Each row is where one point has got to under a steady rotation. How many ticks took it there?
The counts run from 0 to 786.
[155 100 125 170 161 131 119  89 115 140 160 137 136 127 111 125 114 118
 165 179 130 139 134  89  89 110 104 116 160 128 149  93 104  87 110 175
 103 134 153 109 168 104 106 131 131 143 112 112 161 118 104 133 175  79
 174 136  79 130 136] -> 200
[158 139 137 182 133 148 123  93 108 109 154 146 151 155 151 103 134 120
 147 143 108 120 156 104  77 119  99 119 153 145 154 116 113  80  84 184
 141 133 135 117 171  85 104 118 142 128 142  89 137  99 107 112 172 113
 142 137  75 134 130] -> 663
[128 141 147 181 158 145 134  97 125  79 133 154 158 148 141 116 158  91
 176 135 114 137 156 105  75 141 112 127 139 133 149 114 106  79  84 184
 152 128 125  93 162 110 122 133 158 133 136  84 120 111 113 115 142  86
 131 127  91 123 105] -> 396
[152 129 121 153 135 102 107  90 103 139 159 148 129 132 117 149 166 101
 187 162 111 139 142 107  81 138 101 140 168 107 133 105  93  89 102 156
 117 125 140  96 185 112  90 122 136 153 113 111 159 107 115 136 176  85
 145 141  70 122 119] -> 527
[132 103 118 174 179 137 129 110 122 118 156 157 106 147 113 157 129 108
 177 159 137 145 140 101 106 125 109 109 158 134 166 116 106  91 112 162
 124 132 143  97 155 109 115 131 126 142 114 135 174 113 116 137 160  59
 172 149  62 102 144] -> 759
[149 112 141 159 175 105 123  90 101  96 142 135 129 134 100 145 132 102
 164 172 142 126 131 117  70 120  98 124 144 145 169 111  99  89 126 174
 142 128 141 120 172 119 107 141 145 140 123 137 148  95  85 123 170  83
 165 156  63 115 124] -> 647
[130 101 143 201 156 137 132  80 147 106 134 122 156 146 111 147 118 115
 131 149 126 136 134  74  93 100 109 135 162 134 131 124 127  69  85 168
 144 158 124 100 156 132 132 163 160 138 129 129 107 101  96 121 168  64
 157 136 103 115 141] -> 120
[137  95 140 157 152 133  90  68 137 134 163 141 142 127 112 127 139 110
 144 154 129 158 145  50 103 134 102 115 156 125 111 110 110  61  97 163
 112 164 127 111 147 117 130 150 132 132 102 136 147 127 102 135 155  68
 144 124  94 109 143] -> 468
[177 119 122 157 122 121 113  88 106 123 172 152 112 155 129 120 157 119
 151 163  98 122 143 106  90 134  99 137 169 143 147 118 114  89 101 180
 134 140 129 113 164  93  96 132 132 138 128 122 158 102 116 115 199  97
 145 159  69 108 135] -> 314
[128 107 126 166 181 138 127  92 124 111 163 170 115 156 123 135 143 100
 168 163 124 150 145 102 104 147 104 107 144 148 156 128 111  87 106 170
 127 137 136  97 151 107 127 131 120 134 127 131 188 116 122 131 146  68
 146 151  57  94 138] -> 758
[129 119 136 179 161 134 107  88 121 114 154 139 137 105 113 159 135  93
 153 148 128 151 143  54 104 128 114 119 161 117 131 115 108  91  84 146
 130 154 131  98 153 116 119 168 145 144 120 128 131 120 119 139 132  41
 142  97  84 108 122] -> 241
[144 120 123 187 174 128 121 120 133 123 160 154 138 164 136 142 123 122
 159 164 129 120 134 107 103 101 112 108 182 156 155 105  98  85  95 164
 135 129 137 125 175  98 108 129 128 144 118 121 149 107 119 144 158  69
 158 136  58 121 144] -> 771
[137  99 136 176 168 137 124  79 146 114 131 126 165 126 121 139 109 109
 133 160 139 140 130  70  83 106 100 119 148 133 140 108 112  69  89 165
 129 149 143 106 157 120 118 155 144 137 123 110 130 110  93 133 159  69
 160 116  91 142 136] -> 681
[149 122 121 192 141 159 131  77  93 114 174 133  94 133 105 135 150  88
 154 133 111 141 133  61  93 128 121 143 159 123 132 129 126 119  92 158
 134 150 135  97 150 117 117 157 154 133 139 123 124  97 124 103 166  77
 145 128  96  91 125] -> 586
[128 149 131 199 165 133 133 106  96  80 147 157 114 167 127 150 155 101
 179 142 114 118 145 109  96 124 128 125 166 132 164 134 116 108  96 168
 155 134 129 105 162 111 120 131 162 141 143 108 119  92 136 119 147  59
 142 144  74 101 121] -> 49
[153 138 133 183 140 118 105  90  87 114 165 124 118 156  88 139 144 108
 162 150 110 118 140  88  76 113 112 155 178 131 128 118 112  96 114 161
 138 143 139 133 171 136 102 145 161 129 120 130 111  98 109 108 180  90
 154 155  89  89 143] -> 594
[146 125 142 201 136 165 130 111 109 120 153 134 135 132 146 122 102 119
 147 145 116 125 165  86  94  92 109 108 159 142 173 128 107  84  87 169
 132 137 154 115 165  88 110 124 144 128 152  93 122  91 123 112 162  71
 165 120  79 116 128] -> 440
[137 131 146 215 131 167 130 104 126 126 155 141 137 143 148 137 122 113
 137 125 114 141 153  65  89 107 103 125 154 134 140 129 106  69  81 160
 144 140 139  87 176  98 111 137 148 128 147  91 124  86 121 124 148  79
 153 105  92 121 118] -> 451
[127  97 116 174 178 124 122  93 132 127 138 139 128 129 108 153 135  96
 180 159 137 148 139  95 102 122 112 118 144 111 153 111 101  90 108 159
 116 132 139  86 154 121 124 135 141 144 105 131 163 118 106 138 152  43
 161 142  81 112 128] -> 748
[151 154 137 187 125 126 117 112 103  95 157 144 130 141 149 144 136 118
 138 153 104 121 148 111  90 105 104 112 165 141 156 122  98  99  77 153
 144 135 133 121 160  96  85 138 144 142 164 118 120  77 126 120 149  57
 137 119  66 123 114] -> 553
[122 121 129 187 172 122 121 117 128 114 159 164 118 176 139 153 129 124
 153 158 123 129 136 117 108 114 104 108 169 162 169 125 106  88 101 159
 138 135 137 112 164 103 116 131 125 144 131 135 168  94 114 139 158  65
 156 151  56 111 148] -> 770
[144 154 146 169 141 119 103  92  94  92 165 157 133 142 142 124 165 109
 182 139 109 139 180 112 106 134 121 113 179 130 143 121  87  89  98 158
 138 143 121 121 158  99 107 116 165 137 141 110 113 109 140 121 145  61
 141 131  78  99 118] -> 272
[146 131 138 180 140 138 103  90 113 124 169 151 148 152 143 107 152 118
 192 130 108 137 177  89 111 124 121 115 194 131 135 128 101  72  95 179
 114 149 129 112 161 106 125 107 156 131 113 105 116 137 140 121 161  67
 154 135  93 101 136] -> 494
[133 120 139 176 179 143 101  91 107 108 159 147 125 143  95 140 133 100
 176 153 149 143 135  51  95 131 117 120 173 139 145 117 107  84 104 158
 133 142 152 120 155 107 126 150 143 131 105 131 148 123 110 137 147  72
 157 123  78  90 130] -> 478
[144 138 133 156 149  98  86  78 125 121 149 142 146 148 100 142 166 102
 162 149 125 143 124  61  86 137 108 136 179 128 101 106 109  75  97 147
 129 134 126 117 166 123 106 146 149 147 100 128 134 110 109 137 165  69
 138 127  95 111 132] -> 20
[149 117 137 141 150 107  94  66 100  99 161 144 140 152  91 126 155 107
 152 163 121 143 136  86  94 138 116 132 174 152 123 118 116  83 103 169
 120 159 120 126 141 126 111 147 151 135 109 151 120 108 105 122 176  76
 140 162  85  95 145] -> 592
[143 153 141 182 127 121 106 105  94 102 164 148 124 140 133 132 153 107
 189 134 107 130 182 117 110 105 121 125 179 125 144 136  98  96  99 155
 128 137 132 111 163 115  96 119 156 142 133 111 107 112 139 117 161  52
 155 135  79  99 128] -> 271
[125 134 153 170 148 119  96  96 150 100 151 164 145 155 133 154 156 117
 116 141 109 146 137  80 100 132 104 115 168 147 113 125 106  61  79 139
 152 156 115 110 154 119 114 143 145 140 129 134 132  96 115 129 138  57
 127 122  80 102 131] -> 6
[139 110 156 167 146 146 124  77  94 100 164 149 130 124 109 109 152  99
 175 139 115 151 180  95  92 133 111 111 149 132 147 139 117  94 113 179
 123 156 140 105 136 120 126 129 160 106 137 130 122 112 117  90 152  64
 154 144  93  97 131] -> 149
[142 116 126 168 150 108 102  77 116  95 144 130 126 124  84 171 141  90
 131 163 125 136 119  71  83 114 108 137 159 134 117 115 122  91  95 145
 147 140 127 112 162 128  97 176 154 145 129 148 125  92 104 131 162  54
 149 132  77 105 125] -> 579
[147 126 149 197 113 121 118 100 123 126 140 130 152 136 133 140 115 122
 135 140 106 123 154 102  73  87  88 137 153 125 136 123  97  62  91 166
 144 142 143 111 190 116  99 125 153 137 145  97 120  86  97 114 170  83
 155 132  93 136 129] -> 673
[127 144 143 187 128 125 132  97 120  86 136 144 140 148 126 145 162  86
 169 121 107 138 160 116  68 120 109 144 143 118 137 139 102  86  93 164
 155 139 115  89 165 132 108 129 182 138 149 104 100  95 118 103 148  65
 133 142  93 112 108] -> 620
[154 126 136 180 121 150 108  79 117 125 158 149 136 132 140 115 165  98
 153 137 102 152 154  55 102 143 121 131 174 113 114 112 120  88  68 158
 126 156 124  91 154 107 118 144 149 142 123 105 118 120 130 125 162  63
 119 102 111 104 119] -> 13
